In the rows, 128 means zero.
One turn or mirror swaps these rows in pairs. Which row does each one swap with?
Mok: [117 134 108 105 120 132 105 131 138 111 111  98 129 123 127  97 110 101
 139 128 140 119 135 169 115 125 112]
bib: [131 148 112 117  93  95 143 104 113 167 104 129 136 135 147 112 130 138
 143 108 131  94 107 128 163 117 117]
pupab: [142 165 113 109  96 105  90 105 109 163 106 153  78 137 120  92 113 124
 145 144 132 120 119 108 141  98 112]
lor: [121 152  96  88 124  77  77 130 132 144 123 141  97 101 104 114 152 120
 156 142 138 124 123 149 152 104 154]
Gubi: [113 138 143 130  82  77 132 134 137 120 108 125 104  99 114 111 153 114
 159 138 122 104 128 123 153 120 125]
zogit: [154 142  98 104 106 121 111 122 133 153 138 133 102 119 141 107 155 118
 183 136 146 102 102 123 153 137 118]
zipe: [133 165  99 121  84  62 139 103 134 156 129 132 137 149 151 106 124 133
 149 119 149 118 118 154 147 100 132]
Midof: [123 139 122 112 100  99 104 113 143 149 137 111 172 147 149  98 134 123
 141 131 140 145 135 172 149 133 131]
dum: [117 161 122 106 109  88  92  93 147 143 151 121 107 149 129  91 134  93
 131 150 150 147 136 169 127  87 134]
Pez: [122 166 127 147 111  91 136 139 112 143 103 111 105 105 109 114 162 133
 121 131 138  99 125 135 142 103 149]
Supi: [121 170 148 125 101 117  76 142 136 147 126 150 144 138 137 130 137 137
 130 172 148 116 126 133 130 126 164]
bamak: [116 166 142 114 111 116  77 142 153 143 132 153 141 135 123 140 129 130
 129 163 148 116 125 130 127 139 155]
rera: [120 169 105 132 112  99 131 122 112 148 114 111 107 135 102  86 148 149
 117 128 123 100 104 159 101 103 150]
posu: [111 156 129 109 111 104  96  88 144 137 146 123 102 147 116  83 134  94
 121 160 141 148 136 160 119  92 126]
fila: [140 135 125 137  81 103 112 106 114 147 128 154  92 142  97  75 153 131
 153 155 116 112  98 129 118 132 114]
lil: [107 134 143 123  83  87 121 138 143 123 131 128 112 100 121 106 142 109
 169 142 120  98 122 115 156 126 112]
poz: [133 140 123 138  94 111 118  95 113 139 124 149  94 144  93  75 156 124
 140 153 115 113  96 140 123 141 107]
lamot: [116 170 135 142 112  90 132 129 107 144 101 112 114 109 109 112 167 136
 120 138 142 100 129 150 141 103 155]
Nir: [145 163 103 120  89  68 145 101 123 157 117 134 129 144 148 102 131 136
 158 120 143 102 114 145 156 106 126]
mibup: [115 150 124 109 108 108  92  86 140 141 141 120  95 144 118  86 138  87
 123 150 145 148 134 165 122  93 134]
bal: [127 167 108 106 108  80 111  92 147 142 151 119 115 152 135  93 127  99
 138 136 145 140 137 169 122  84 134]
giv: [131 172 124 140 112  93 137 131 112 140 105 102 109 112 111 109 163 137
 120 135 137  95 119 147 130 102 155]
sog: [140 177 107 110  97  99  92 102 113 169 112 155  80 132 115  95 113 122
 144 141 131 117 115 113 138  97 112]
mup: [122 148 113  89 125 108 109  87 135 137 108 134 110 116 135 123 152 114
 134 139 175 111 121 181 157 117 135]
mef: [130 139 105  97 129 114 114 126 155 120 113 114 122 130 107  99 125 103
 149 112 140 109 126 180 115 143 120]
mep: [108 146 119 115  89 103 106 116 132 144 127 123 118 138 107  98 122 119
 124 111 118 109 100 170  76 101 147]
Rop: [107 152 129 107  80  99  97 112 107 122  99 143 102  96 140 105 127 134
 160 164 132 119 127 117 160 106 119]
Gide: [139 135 130 135  83 106 110 121 115 142 136 158 105 145 108  77 144 153
 151 158 113 117  97 119 120 136 115]
Vefo: [113 141 113 118  92  85 106 109 146 145 130 123 115 137 101 102 122 116
 127 118 133 107 106 179  82 107 155]
befes: [135 155 101 122  93  73 151 103 114 161 111 132 130 138 141 109 130 140
 151 114 139  98 115 133 154 112 129]
tes: [136 156 134 132  87 114  69 151 139 136 151 147 130 149 131 104 140 141
 136 167 135 119 111 126 117 122 154]
Riv: [128 164 145 128 107 125  81 143 150 145 133 144 144 135 134 126 137 130
 125 170 144 122 123 136 122 131 166]
nez: [ 97 147 133 105  94 131 107 114 136 158 139 126 162 148 140  83 114 133
 122 144 127 133 119 173 145 127 118]
bug: [140 153 104 122  86  88 142 108 114 164 110 135 131 134 148 110 123 137
 147 112 136  92 112 124 159 117 114]
sos: [116 132 129 116  96 109 105 109 147 149 138 117 171 146 148 101 124 125
 132 137 137 143 130 171 150 135 131]
vil: [126 152 109 112  91 110 138 105 109 166 106 125 143 141 149 109 131 135
 141 112 131  88 111 126 161 122 113]
Tev: [144 152  89 102 111 125 111 125 134 139 138 129  97 124 144 101 155 112
 176 124 145 106 100 127 153 134 111]
Piri: [104 141 135 113  95 126 102 114 146 153 137 132 170 147 143  87 123 126
 122 143 125 136 121 170 144 131 126]
Ralar: [136 157 117 133  85 104  77 143 142 143 156 142 132 155 127  90 138 151
 139 170 128 115 106 135 112 112 150]
leza: [117 166 143 119 107 122  82 143 151 144 130 148 140 134 128 132 137 131
 122 175 143 116 122 131 128 133 163]
Zuvug: [120 171 129 141 109  83 134 135 117 135  98 111 108 101 107 115 162 133
 124 141 135 104 127 137 143 109 154]
ratiz: [131 140 111 109  87 125 111 131 138 132 145 126 107 122 133  99 134 118
 189 138 124  97 106 114 144 144 110]
viv: [125 138 101 105 117 130 111 118 150 117 117  95 131 126 117 101 104 105
 150 129 137 110 138 171 113 128 124]
Nomo: [110 134 122 109  87  88  92 116 144 146 127 131 107 147 100 102 113 113
 137 127 134 120 109 165  76 109 142]
puz: [153 145 104 125 124 100  89 117 133 125 123 103 141 140 153 111 141 109
 156 142 129 150 145 138 138 130 131]
beg: [127 166 117 136 115 101 134 123 107 147 107 106 101 123  97  97 153 138
 117 124 128  96 115 157 111 106 158]
ridi: [116 135 126 104  85  77  82 120 151 150 134 130 110 141 108 108 104 116
 151 126 134 119 112 153  85 105 139]
sova: [115 160  99  90 120  73  83 127 140 140 126 142  92  98 105 111 156 116
 149 129 136 119 124 157 148  96 139]
Lir: [113 161 118 103 118 134  99  97 121 107 119 145 110 128 121 109 123 116
 141 188 113 104 135 125 129 124 132]
bedun: [127 134 127 135  94 115 119  84 111 148 119 145  84 136  93  78 149 116
 138 152 115 122 106 139 126 136 110]
tar: [119 153 123 104 133 112 113 109 154 144 107 149 125 124 103 128 121 105
 141 136 139 112 124 169 121 169 140]
Zonen: [111 147 133 104 117 122  99 118 161 149 111 156 126 129 106 136 124 111
 134 149 140 113 123 159 124 165 152]
Kuz: [121 130 128 104  85  76  79 114 152 150 128 144 102 143 114 112 107 107
 148 127 138 125 113 144  92 102 134]
sasif: [143 144 102 103 104 122 112 134 136 140 138 138 103 127 137 101 157 122
 180 124 136 108  95 121 154 138 105]
Puza: [108 148 120  85 124 110  98  86 146 140 111 150 113 121 121 119 150 109
 126 154 165 118 130 180 140 117 147]
desud: [128 136 104  98 120 137 101 127 147 118 116  95 127 122 123  92 104 107
 152 134 139 113 139 162 120 123 114]
Lopad: [106 154 117 105 120 132 100 101 116 100 111 139 112 126 122 106 134 107
 132 183 112 100 128 127 134 113 137]
Laboz: [119 139 101 107 122 140  99 119 123 167 119 108 122 128 130 117 145 113
 127 111 126  87 118 121 154 108 115]
Rokas: [113 145 134  99  87 120  89 114 114 122 104 126 116 101 154 109 115 137
 158 165 142 121 127 129 163 113 115]
Suku: [133 176 114 111 103 116 100 101 101 168 108 150  90 136 121  84 109 128
 137 148 123 111 118 116 148 103 103]
mobaz: [107 154 134 110  91 135 122 107 131 166 130 136 156 147 136  77 120 144
 120 145 120 127 112 160 152 123 112]
fif: [114 168 147 119 102 117  83 143 149 149 130 152 143 134 122 129 133 133
 123 159 147 123 133 135 129 142 166]
mife: [112 134 133 109 102 116 111 110 149 151 142 117 164 144 146  93 125 123
 124 137 135 147 128 176 140 135 127]
Mosi: [128 175 111 107 100 130 102 108 108 169 124 152 106 140 123  76 112 136
 134 145 116 117 117 124 153 107  97]
Tira: [119 172 137 143 109  89 136 123 120 133 103 107 111  95 102 110 167 126
 129 139 128 102 127 138 146 114 145]
pid: [120 173 139 142  99  87 142 128 120 136 101 119 113 106 110 109 166 128
 125 133 133  97 134 133 146 111 151]
Baruf: [154 134 117 138  84 100 108 119 116 145 149 158 111 151 103  82 149 150
 157 155 124 119 109 128 121 131 125]
zoz: [128 165 137 127 100 124  72 153 141 145 141 142 141 141 133 122 137 142
 128 171 144 120 116 134 123 130 156]

Laboz swaps with puz
Gide swaps with Vefo
Puza swaps with Rop
tar swaps with lil
Mosi swaps with bal
pupab swaps with mibup
Gubi swaps with Zonen
pid swaps with fif
Tev swaps with desud
lor swaps with Lopad

